In the data rows, the value 50 means zero.
Here are some points, one per row:
[50, 59, 53, 46, 50, 59, 55, 54, 55, 42, 57, 76, 55, 38, 73, 75, 33, 50, 24, 31, 77, 46, 52, 48,
 18, 52, 52, 46, 17, 78, 74, 27]
[49, 51, 56, 69, 32, 61, 52, 34, 51, 61, 36, 75, 62, 63, 58, 73, 64, 57, 41, 36, 60, 72, 57, 67,
 86, 51, 77, 62, 36, 27, 27, 25]
[22, 73, 52, 83, 41, 35, 58, 58, 27, 34, 81, 45, 59, 74, 50, 33, 10, 71, 38, 37, 45, 21, 36, 22,
 57, 37, 46, 49, 79, 61, 37, 63]
[54, 43, 52, 49, 91, 54, 55, 0, 36, 75, 64, 40, 90, 71, 73, 39, 59, 50, 45, 76, 38, 70, 74, 21,
 42, 34, 43, 58, 59, 82, 25, 54]
[72, 39, 36, 73, 36, 22, 42, 56, 41, 52, 53, 17, 52, 46, 58, 82, 25, 45, 76, 54, 69, 61, 80, 38,
 28, 50, 84, 43, 50, 56, 34, 72]
[43, 36, 29, 39, 34, 43, 71, 38, 51, 45, 55, 69, 56, 59, 64, 40, 43, 54, 26, 35, 16, 30, 91, 71,
 37, 67, 60, 34, 67, 36, 51, 68]
[37, 30, 39, 28, 56, 40, 28, 64, 59, 30, 43, 67, 72, 51, 54, 55, 29, 48, 84, 60, 51, 71, 46, 29,
 34, 52, 48, 48, 35, 47, 85, 74]
[37, 51, 70, 40, 22, 57, 36, 43, 50, 68, 40, 28, 64, 31, 20, 52, 93, 58, 46, 57, 17, 33, 36, 41,
 72, 77, 55, 57, 55, 66, 51, 64]
[63, 27, 66, 65, 36, 60, 73, 62, 77, 59, 47, 62, 77, 63, 57, 42, 46, 38, 58, 61, 48, 57, 35, 65,
 39, 60, 43, 53, 39, 49, 79, 45]
[31, 62, 57, 65, 49, 32, 73, 72, 81, 56, 53, 63, 41, 44, 34, 76, 64, 22, 48, 42, 79, 67, 39, 70,
 60, 54, 42, 68, 77, 53, 57, 65]
[26, 63, 32, 41, 57, 64, 55, 61, 40, 42, 40, 54, 12, 78, 57, 50, 50, 51, 61, 49, 37, 30, 54, 69,
 44, 16, 35, 72, 37, 27, 49, 74]
[74, 78, 31, 50, 55, 59, 49, 50, 30, 87, 50, 64, 38, 18, 43, 60, 54, 33, 46, 46, 41, 68, 96, 54,
 51, 36, 55, 70, 78, 63, 92, 45]
[63, 21, 23, 60, 53, 62, 59, 29, 46, 58, 55, 18, 20, 80, 58, 68, 64, 46, 56, 79, 85, 66, 41, 58,
 32, 65, 34, 30, 73, 25, 44, 45]
[59, 37, 55, 43, 39, 75, 60, 98, 35, 45, 56, 25, 52, 56, 52, 42, 70, 76, 80, 35, 78, 63, 73, 55,
 80, 53, 25, 43, 47, 62, 58, 33]
[43, 26, 36, 40, 70, 11, 79, 45, 45, 38, 75, 80, 53, 31, 55, 43, 71, 34, 68, 52, 47, 32, 46, 22,
 60, 44, 72, 59, 44, 42, 41, 15]
[58, 21, 67, 59, 52, 99, 55, 80, 30, 50, 75, 44, 58, 48, 40, 46, 37, 21, 35, 58, 48, 73, 50, 42,
 44, 58, 53, 26, 39, 20, 45, 42]
[46, 31, 42, 73, 62, 59, 52, 31, 24, 35, 48, 55, 57, 26, 60, 55, 70, 69, 27, 43, 45, 15, 31, 55,
 50, 37, 21, 55, 28, 74, 72, 92]
[65, 68, 43, 61, 45, 61, 54, 70, 67, 36, 76, 53, 42, 48, 48, 38, 57, 73, 45, 99, 19, 60, 58, 41,
 17, 44, 61, 61, 65, 57, 43, 45]
[64, 65, 48, 15, 40, 56, 78, 24, 57, 50, 36, 58, 30, 32, 16, 53, 38, 30, 68, 42, 70, 32, 34, 48,
 54, 77, 23, 47, 70, 32, 69, 15]
[57, 53, 68, 28, 73, 49, 41, 56, 44, 66, 70, 37, 33, 68, 25, 32, 12, 42, 45, 55, 46, 21, 74, 72,
 74, 36, 65, 63, 29, 76, 34, 15]
[48, 24, 29, 36, 33, 77, 26, 66, 83, 50, 42, 22, 51, 39, 23, 41, 46, 56, 36, 42, 56, 21, 52, 46,
 43, 69, 78, 29, 56, 69, 55, 56]
[52, 60, 18, 31, 56, 59, 54, 52, 46, 44, 62, 63, 57, 61, 14, 50, 53, 53, 52, 33, 63, 60, 28, 78,
 22, 64, 69, 60, 16, 60, 31, 67]
[54, 56, 48, 47, 69, 35, 61, 67, 24, 60, 65, 41, 73, 45, 54, 91, 43, 52, 63, 64, 59, 62, 31, 55,
 78, 45, 28, 36, 52, 21, 47, 71]
[50, 55, 70, 17, 29, 43, 20, 27, 29, 61, 40, 43, 64, 65, 81, 17, 28, 65, 70, 44, 49, 71, 47, 98,
 31, 69, 62, 45, 78, 50, 36, 61]
[80, 65, 58, 54, 66, 24, 65, 57, 55, 28, 22, 49, 42, 50, 27, 48, 60, 60, 51, 27, 51, 57, 33, 31,
 27, 56, 53, 65, 37, 47, 52, 44]
[80, 68, 66, 65, 54, 44, 61, 80, 54, 61, 45, 56, 42, 70, 72, 33, 61, 43, 81, 62, 52, 47, 70, 50,
 66, 97, 44, 52, 43, 35, 63, 63]
[44, 52, 69, 55, 73, 40, 73, 34, 54, 46, 23, 33, 56, 53, 57, 49, 59, 44, 41, 88, 48, 42, 86, 57,
 65, 54, 64, 40, 23, 80, 51, 70]
[73, 37, 46, 51, 15, 61, 60, 13, 46, 30, 54, 32, 26, 22, 63, 26, 26, 53, 12, 52, 43, 56, 42, 34,
 83, 16, 50, 81, 27, 43, 56, 63]
[78, 15, 39, 56, 58, 23, 45, 41, 66, 63, 70, 9, 44, 63, 53, 54, 53, 59, 65, 27, 31, 66, 52, 45,
 53, 57, 52, 60, 39, 24, 63, 55]
[45, 51, 25, 75, 36, 20, 49, 74, 26, 58, 36, 32, 50, 58, 50, 51, 55, 20, 46, 47, 35, 62, 29, 56,
 31, 75, 19, 49, 18, 56, 58, 3]
[67, 14, 45, 48, 60, 29, 29, 53, 45, 43, 55, 77, 55, 71, 52, 34, 39, 61, 34, 55, 57, 56, 46, 52,
 66, 51, 51, 79, 83, 92, 72, 27]
[24, 33, 66, 63, 51, 55, 37, 39, 70, 47, 7, 57, 15, 56, 42, 57, 29, 65, 57, 24, 13, 74, 76, 48,
 46, 65, 38, 17, 55, 63, 26, 67]
[38, 50, 51, 61, 40, 64, 32, 35, 61, 70, 42, 55, 49, 61, 42, 11, 59, 39, 75, 56, 81, 62, 48, 22,
 64, 36, 52, 52, 34, 76, 45, 33]
[76, 46, 50, 49, 45, 23, 41, 57, 53, 49, 39, 76, 88, 41, 25, 64, 64, 48, 23, 54, 49, 41, 64, 39,
 67, 42, 26, 46, 48, 28, 15, 47]
[25, 30, 67, 50, 65, 43, 61, 49, 48, 9, 56, 31, 50, 24, 29, 53, 72, 26, 59, 37, 81, 47, 54, 75,
 39, 58, 45, 72, 76, 62, 39, 13]
[64, 77, 80, 45, 61, 49, 51, 43, 61, 47, 78, 44, 40, 29, 72, 71, 40, 37, 48, 38, 60, 49, 24, 34,
 60, 85, 59, 54, 41, 50, 28, 53]
[37, 46, 61, 47, 59, 25, 31, 57, 46, 48, 73, 59, 35, 61, 66, 24, 76, 41, 39, 48, 32, 47, 34, 57,
 74, 16, 69, 10, 57, 55, 88, 62]
[71, 63, 76, 66, 51, 64, 63, 30, 38, 90, 57, 87, 44, 43, 46, 56, 46, 68, 31, 33, 67, 19, 43, 19,
 27, 19, 50, 30, 55, 58, 61, 84]
[37, 50, 15, 57, 85, 84, 46, 72, 47, 66, 0, 43, 64, 39, 65, 45, 23, 40, 45, 33, 37, 33, 11, 50,
 67, 29, 72, 64, 81, 35, 37, 61]
[31, 70, 39, 42, 52, 90, 25, 55, 67, 49, 54, 52, 51, 64, 85, 87, 85, 73, 40, 42, 32, 41, 64, 44,
 43, 45, 64, 49, 57, 49, 42, 49]
[49, 30, 79, 19, 43, 31, 55, 84, 44, 58, 12, 49, 24, 63, 64, 84, 36, 60, 41, 71, 66, 61, 53, 25,
 35, 53, 51, 58, 50, 57, 51, 42]
[52, 53, 30, 69, 34, 52, 12, 44, 59, 25, 32, 83, 45, 39, 49, 48, 28, 65, 82, 69, 47, 32, 57, 81,
 49, 44, 54, 27, 54, 39, 21, 51]
[24, 52, 6, 41, 38, 56, 38, 44, 70, 69, 75, 57, 58, 55, 55, 62, 22, 43, 46, 49, 63, 56, 62, 32,
 75, 73, 16, 58, 34, 49, 50, 60]
[53, 50, 67, 47, 84, 43, 9, 50, 77, 87, 56, 59, 25, 12, 35, 18, 38, 70, 17, 37, 65, 34, 41, 66,
 25, 54, 32, 64, 33, 23, 47, 34]
[7, 29, 94, 58, 33, 62, 50, 44, 34, 58, 65, 61, 41, 41, 33, 54, 61, 36, 70, 53, 35, 48, 53, 47,
 29, 46, 61, 79, 48, 15, 56, 49]
[80, 72, 60, 55, 59, 81, 29, 17, 32, 16, 33, 58, 51, 81, 61, 59, 58, 25, 56, 53, 42, 35, 34, 43,
 56, 36, 56, 58, 61, 35, 67, 51]
[15, 88, 52, 56, 48, 40, 71, 24, 65, 35, 45, 25, 67, 40, 21, 54, 44, 99, 58, 68, 34, 62, 39, 61,
 71, 54, 74, 21, 50, 26, 99, 25]
[50, 70, 28, 54, 43, 49, 72, 61, 29, 36, 62, 72, 15, 28, 41, 28, 69, 71, 41, 59, 38, 68, 6, 41,
 68, 49, 54, 27, 52, 95, 23, 70]
[57, 53, 54, 37, 22, 41, 62, 49, 70, 81, 52, 29, 56, 48, 52, 63, 64, 35, 79, 45, 24, 32, 28, 78,
 31, 20, 41, 44, 53, 75, 26, 25]
[69, 50, 65, 40, 60, 73, 59, 62, 70, 17, 58, 51, 82, 39, 52, 42, 36, 52, 43, 30, 50, 63, 65, 51,
 42, 41, 18, 43, 48, 43, 34, 58]
[28, 66, 32, 37, 42, 37, 61, 55, 30, 52, 30, 42, 66, 54, 78, 21, 82, 52, 40, 56, 66, 52, 66, 33,
 35, 37, 65, 47, 56, 12, 32, 43]
[29, 91, 58, 49, 42, 25, 28, 51, 52, 21, 50, 23, 53, 64, 46, 54, 57, 19, 40, 52, 58, 56, 56, 62,
 49, 46, 42, 38, 62, 42, 55, 65]
Along one direction, these points spread out more than along any other. Take the direction at right angles to it along which they spread out most. Then take the direction at right angles to both along which they spread out most. Go by this last direction. How far along it is each point below, from 0 to 99? The average is 50, and the first point in the table lies past the average. One standard deviation of the points above along it is 16.
[67, 14, 45, 48, 60, 29, 29, 53, 45, 43, 55, 77, 55, 71, 52, 34, 39, 61, 34, 55, 57, 56, 46, 52,
 66, 51, 51, 79, 83, 92, 72, 27] 69
[28, 66, 32, 37, 42, 37, 61, 55, 30, 52, 30, 42, 66, 54, 78, 21, 82, 52, 40, 56, 66, 52, 66, 33,
 35, 37, 65, 47, 56, 12, 32, 43] 56
[63, 21, 23, 60, 53, 62, 59, 29, 46, 58, 55, 18, 20, 80, 58, 68, 64, 46, 56, 79, 85, 66, 41, 58,
 32, 65, 34, 30, 73, 25, 44, 45] 63
[26, 63, 32, 41, 57, 64, 55, 61, 40, 42, 40, 54, 12, 78, 57, 50, 50, 51, 61, 49, 37, 30, 54, 69,
 44, 16, 35, 72, 37, 27, 49, 74] 35
[54, 43, 52, 49, 91, 54, 55, 0, 36, 75, 64, 40, 90, 71, 73, 39, 59, 50, 45, 76, 38, 70, 74, 21,
 42, 34, 43, 58, 59, 82, 25, 54] 99
[48, 24, 29, 36, 33, 77, 26, 66, 83, 50, 42, 22, 51, 39, 23, 41, 46, 56, 36, 42, 56, 21, 52, 46,
 43, 69, 78, 29, 56, 69, 55, 56] 22
[25, 30, 67, 50, 65, 43, 61, 49, 48, 9, 56, 31, 50, 24, 29, 53, 72, 26, 59, 37, 81, 47, 54, 75,
 39, 58, 45, 72, 76, 62, 39, 13] 39
[44, 52, 69, 55, 73, 40, 73, 34, 54, 46, 23, 33, 56, 53, 57, 49, 59, 44, 41, 88, 48, 42, 86, 57,
 65, 54, 64, 40, 23, 80, 51, 70] 66
[15, 88, 52, 56, 48, 40, 71, 24, 65, 35, 45, 25, 67, 40, 21, 54, 44, 99, 58, 68, 34, 62, 39, 61,
 71, 54, 74, 21, 50, 26, 99, 25] 14
[69, 50, 65, 40, 60, 73, 59, 62, 70, 17, 58, 51, 82, 39, 52, 42, 36, 52, 43, 30, 50, 63, 65, 51,
 42, 41, 18, 43, 48, 43, 34, 58] 55
[24, 52, 6, 41, 38, 56, 38, 44, 70, 69, 75, 57, 58, 55, 55, 62, 22, 43, 46, 49, 63, 56, 62, 32,
 75, 73, 16, 58, 34, 49, 50, 60] 57
[50, 59, 53, 46, 50, 59, 55, 54, 55, 42, 57, 76, 55, 38, 73, 75, 33, 50, 24, 31, 77, 46, 52, 48,
 18, 52, 52, 46, 17, 78, 74, 27] 59
